One turn moves each row of this set onto another row. After a few examples, where does it send each row asked below?
Geni: [-11  -5  17 -12   9   3   8   7  -4   3  13 -42 -14  31   4  30  36 -26
  11 -34   6 -11 -15 -14 -21  22  -4 -14 -20  10 -16 -12 -23  10  -5  -1
   7 -12 -13 -16 -32  18  24 -20   3   8 -33  -1]
vusa: [  0  12  17 -13  10  20 -12 -17  -4  10  -8   6 -40  -2  20  23   0 -14
   9 -12  -1   2  -8 -33  -6  -3   7  -1 -11   6   3  39   8  13 -11  16
   1  -6 -11 -13 -27   3  -1  -6  -1 -36  -6 -24]
leko: [ 10  24   5 -24   2  22   7  -5  26   9  13  -3   4  35  25   1   2 -13
  11   5  15 -36 -35 -21  -4  32  15 -18  -5 -10 -22  59  10  34 -33 -11
   4 -21  -3  28 -20  23  12  -6   6   5 -38 -15]
tamok: [ -1  15  12 -39   2  23  12  -7  22  -3  -8 -13 -11  36  11   4  18  -1
  11 -27   2  14  -3 -43  26  27   6  13 -28  -4 -35  -9  13  35   0  17
   2 -10  20  -3 -21  11   1  -6   7  30 -20  24]
takot: [ -4  16  21  -9  11  17  -4 -15  -4   5  -8  10 -36   1  21  24   2 -14
  16 -13  -2   0  -8 -34  -4  -8  10   0  -9   9   5  39   7  10 -10  17
   4  -4  -8 -13 -22   3  -1 -15  -3 -32  -1 -25]
Rasab: [  3  15  11 -38   3  20   9  -9  22  -5 -10 -12 -10  36  11   5  15  -2
  11 -27   0  16  -4 -39  31  31   0  11 -30  -1 -32  -6  11  38  -3  20
   3  -8  23  -7 -22   9  -1  -8   5  33 -25  20]
dun: [  3  18   0 -19   5  22  12  -1  27   4   4   2   9  33  21   2   5 -17
  16  -5  16 -36 -32 -21   2  33   6 -34   1  -4 -22  55  14  31 -27 -17
  17 -17   4  16 -16  15  11 -11  -4   8 -49 -19]
Fasu: [ -3  14  19  -8  11  17  -6 -17  -3   4  -8  10 -36  -1  21  24   2 -14
  15 -15  -4   2  -9 -35  -1  -7   7  -2 -10   9   8  39   7   9 -11  16
   7  -2  -6 -16 -22   2  -2 -15  -2 -32  -3 -26]
pekev: [-13   1  18  -9  11   0  10   6  -1  -1  18 -42 -16  33   7  32  37 -20
  12 -33   4 -14 -18 -16 -22  19  -1  -9 -22   9 -13 -12 -27   7  -7   0
   7 -11 -14 -13 -28  23  27 -22   8  10 -27   0]
ditil: [ -1   6  24 -12   7  -3   8   3  -4   2  22 -46 -15  36  11  32  29 -18
  11 -22  -2 -14 -22 -10 -19  21   0   2 -29  11 -10  -5 -34  14 -16  10
  -3 -11 -17  -8 -30  27  22 -19  10  15 -18  -1]
zel: [ 18   7   2  11  -4   3   3  12  12 -30  -6  -1 -28  30  22   5  -1   1
  29  17  18 -36  -7 -33  11  25  -5 -16  20 -11 -38   8  -2   0 -21   7
   5 -16 -12 -18 -20  26  11  24   2   2   0  14]
laba: [ 17   6   2  12  -3   4   4  13  12 -31  -8   0 -27  29  21   5  -1  -1
  31  16  19 -36  -5 -32  13  25  -6 -19  22  -9 -39   7  -1   1 -20   6
   9 -16 -10 -20 -20  24  10  22   0   3  -3  13]
lamad: [ -8   4  21  -9  11  -2   9   3  -1  -1  22 -44 -16  35   9  32  34 -18
  11 -28   0 -14 -21 -14 -21  17   0  -2 -26   9 -10  -8 -31   9 -12   4
   2 -10 -15  -9 -29  24  25 -22  11  12 -22   0]
rol: [ -6  -7  19 -15   7   3   5   8  -7   7   9 -43 -11  30   3  30  32 -30
  10 -31   4  -9 -13  -9 -21  28  -6 -14 -17  13 -19 -10 -23  16  -6   2
   5 -16 -14 -19 -36  17  20 -18  -2   9 -37  -4]
varo: [ -2  12  15 -10  12  17 -11 -17  -2   7  -9   9 -40  -2  21  24   1 -14
  11 -16  -2   3  -9 -34  -1  -3   2  -6 -11   7   6  39   6  11 -11  15
   6  -3  -7 -16 -26   2  -1  -9  -2 -35  -9 -25]
pali: [  5  28   7 -21   2  21  14  -4  27   5  14  -3   6  37  25   2   5 -11
  16   4  16 -38 -36 -23  -6  26  18 -16  -4 -10 -22  56  11  30 -32 -12
   5 -19  -3  31 -15  23  15  -9   7   7 -33 -13]
rolik: [  1  14  12 -38   2  20  12  -7  21  -4 -10 -12  -8  36  10   5  16  -2
  12 -27   0  15  -4 -40  29  29   3  10 -29  -3 -34  -8  12  37  -1  19
   4  -9  23  -7 -21   9   0  -8   4  34 -23  20]
vose: [  0  14  20 -13   9  20  -8 -16  -5  10  -7   7 -40  -1  20  22   0 -14
  12 -11  -1   2  -8 -33  -6  -5   9   2  -9   6   2  39   7  12 -11  17
   0  -7 -12 -11 -25   5   0  -8  -2 -35  -3 -23]
Lam: [ -2  16  21 -11   9  18  -5 -17  -5   7  -7   8 -37  -1  21  24   1 -12
  14 -11  -2   1  -8 -33  -5  -7  10   2  -9   7   3  39   7  11 -10  18
   1  -6 -11 -11 -23   4  -1 -12  -2 -33   0 -25]
Momi: [ -4  13  16  -9  13  17  -8 -16  -3   5  -8  10 -37  -2  20  24   1 -13
  13 -15  -3   2  -9 -34  -1  -5   3  -6  -9   8   8  39   6  10 -11  15
   7  -2  -5 -17 -24   2  -1 -13  -3 -32  -8 -27]
situs: [ 24   4   0   9  -4   3  -4  12  11 -28  -9  -2 -28  29  23   6  -5  -4
  27  18  16 -33  -6 -27  15  31 -12 -20  20  -7 -38  10  -4   8 -25   8
   5 -16 -10 -23 -25  24   7  26  -2   4  -8  11]
zud: [  3  16   9 -40   3  20   7 -11  24  -3  -7 -14 -13  36  12   5  15   0
   8 -25   0  17  -7 -41  30  30   1  12 -32  -3 -31  -5  10  37  -4  19
   1  -8  21  -4 -24  11   2  -4  10  32 -23  22]
Kigor: [  0  12  15 -12  11  19 -13 -18  -3   9  -8   7 -40  -2  20  23   0 -15
   9 -14  -1   3  -8 -34  -3  -2   4  -4 -10   7   4  40   7  13 -12  15
   4  -4  -9 -14 -27   2   0  -7  -2 -35  -9 -24]
Vep: [ 22   3   0  10  -4   3  -1  13  12 -29 -11  -1 -25  28  21   5  -4  -4
  29  17  17 -33  -5 -28  16  30 -12 -22  22  -7 -39  10   0   7 -23   7
   7 -16  -8 -25 -24  22   7  24  -3   4  -8  10]
Vepoz: [  5  16   9 -39   3  20   7  -9  23  -4  -8 -13 -11  36  12   5  14  -1
   9 -25  -1  17  -6 -40  31  31  -1  10 -32  -3 -31  -5   9  38  -4  19
   3  -8  22  -6 -23  10   0  -4   7  33 -23  22]
vod: [  7  -1  25 -17   5   0   2   5  -9   9  13 -46 -10  32   7  30  25 -27
  10 -22  -2 -10 -18  -3 -20  30  -5  -3 -23  14 -17  -4 -29  23 -15  12
  -5 -17 -18 -15 -38  21  16 -14   2  13 -28  -5]
dumo: [ 21   8   1  10  -5   3   0  11  13 -29  -5  -2 -29  29  23   5  -3   1
  28  19  18 -36  -7 -32  12  26  -6 -14  18 -10 -39  10  -4   4 -23   7
   4 -17 -13 -17 -21  26  11  26   4   2  -1  15]
datab: [ -4  23   4 -16   5  21  19  -1  28   1   9   2   7  36  23   3  10 -12
  21  -4  17 -40 -33 -27  -3  24  17 -27   1  -9 -20  53  13  26 -26 -17
  15 -15   3  24 -10  20  15 -18   2   9 -36 -16]
mizis: [ -1  27   6 -18   3  22  19  -3  28   2  12  -1   7  38  24   2   9 -10
  18   0  17 -40 -34 -26  -5  23  20 -19  -2 -10 -21  54  13  26 -29 -14
  10 -18  -1  28 -10  23  16 -14   6   8 -33 -13]
peb: [  8  19   0 -21   3  22   7  -3  26   8   6  -1   7  34  23   2   3 -18
  12  -2  14 -34 -33 -19   2  36   5 -31   0  -6 -22  57  13  35 -31 -15
  12 -18   2  17 -21  17  11  -7  -2   7 -49 -20]
sekig: [ -2  20   2 -16   5  21  17  -2  27   1   7   3   9  34  21   5   9 -15
  20  -5  17 -39 -32 -25   0  27  11 -32   2  -6 -21  53  15  26 -26 -18
  18 -16   6  19 -12  16  14 -17  -2   8 -43 -19]
masiz: [ 19   3   1  12  -4   3   2  14  13 -30 -10   0 -26  28  21   5  -2  -4
  31  16  18 -35  -6 -31  15  27  -9 -22  23  -7 -39   8   1   3 -21   6
   9 -16 -10 -23 -21  22   8  23  -3   3  -6  10]
tuv: [ -1  15  13 -39   1  23  12  -7  22  -5 -10 -11  -9  36  11   5  18  -2
  12 -28   2  14  -4 -41  27  28   5  11 -28  -3 -35  -8  14  35   0  17
   3 -10  22  -5 -21   9   1  -8   6  33 -20  21]
morak: [  0  17  11 -40   1  23   9  -9  23  -3  -7 -14 -13  36  12   4  17   0
  10 -26   3  15  -4 -44  26  27   7  14 -30  -5 -34  -7  12  36   0  17
   0 -10  19   0 -22  12   3  -5   9  30 -21  24]
bunuz: [ 24   8   2   9  -4   3  -2  11  12 -28  -6  -3 -29  30  24   5  -4  -1
  27  21  16 -35  -9 -30  13  29  -8 -14  18 -10 -38  12  -3   5 -26   8
   1 -17 -12 -17 -23  27   9  28   4   3  -2  13]
Sogad: [ 11  21   2 -24   2  22   5  -4  26   9  10  -3   6  34  24   1   2 -15
  10   3  14 -34 -34 -18   0  36   9 -24  -2  -7 -22  59  11  36 -33 -12
   7 -21  -1  23 -22  19  12  -4   1   7 -45 -16]
rezo: [  3  16  10 -40   3  22   8 -10  24  -3  -7 -15 -13  35  12   4  16   0
   7 -26   2  16  -5 -43  27  29   3  13 -32  -5 -32  -6  10  36  -2  18
   1 -10  20  -1 -23  11   3  -3  10  30 -21  24]
solud: [  6   4  26 -15   6  -2   4   3  -8   7  18 -47 -12  35  10  31  26 -24
  10 -20  -4 -12 -21  -4 -20  26  -3   3 -27  14 -13  -4 -33  19 -17  13
  -6 -14 -19 -10 -35  25  18 -15   7  15 -21  -3]
Sodak: [  3  -5  22 -16   5   3   3   6  -9  10  10 -44  -9  30   4  30  27 -31
  10 -27   1  -9 -14  -4 -21  31  -6  -9 -18  14 -19  -6 -26  21 -10   7
   0 -17 -16 -19 -38  18  17 -15  -1  10 -34  -6]
sapip: [ 25   6   0   8  -4   3  -3  11  12 -28  -8  -3 -28  29  22   5  -6  -3
  25  20  15 -34  -8 -28  14  31 -10 -16  19  -8 -38  11  -3   7 -26   9
   3 -16 -11 -21 -25  25   8  28   1   3  -5  11]

laba turns into masiz
Fasu turns into Momi
morak turns into tamok
And these:
Sogad turns into leko
Sodak turns into vod

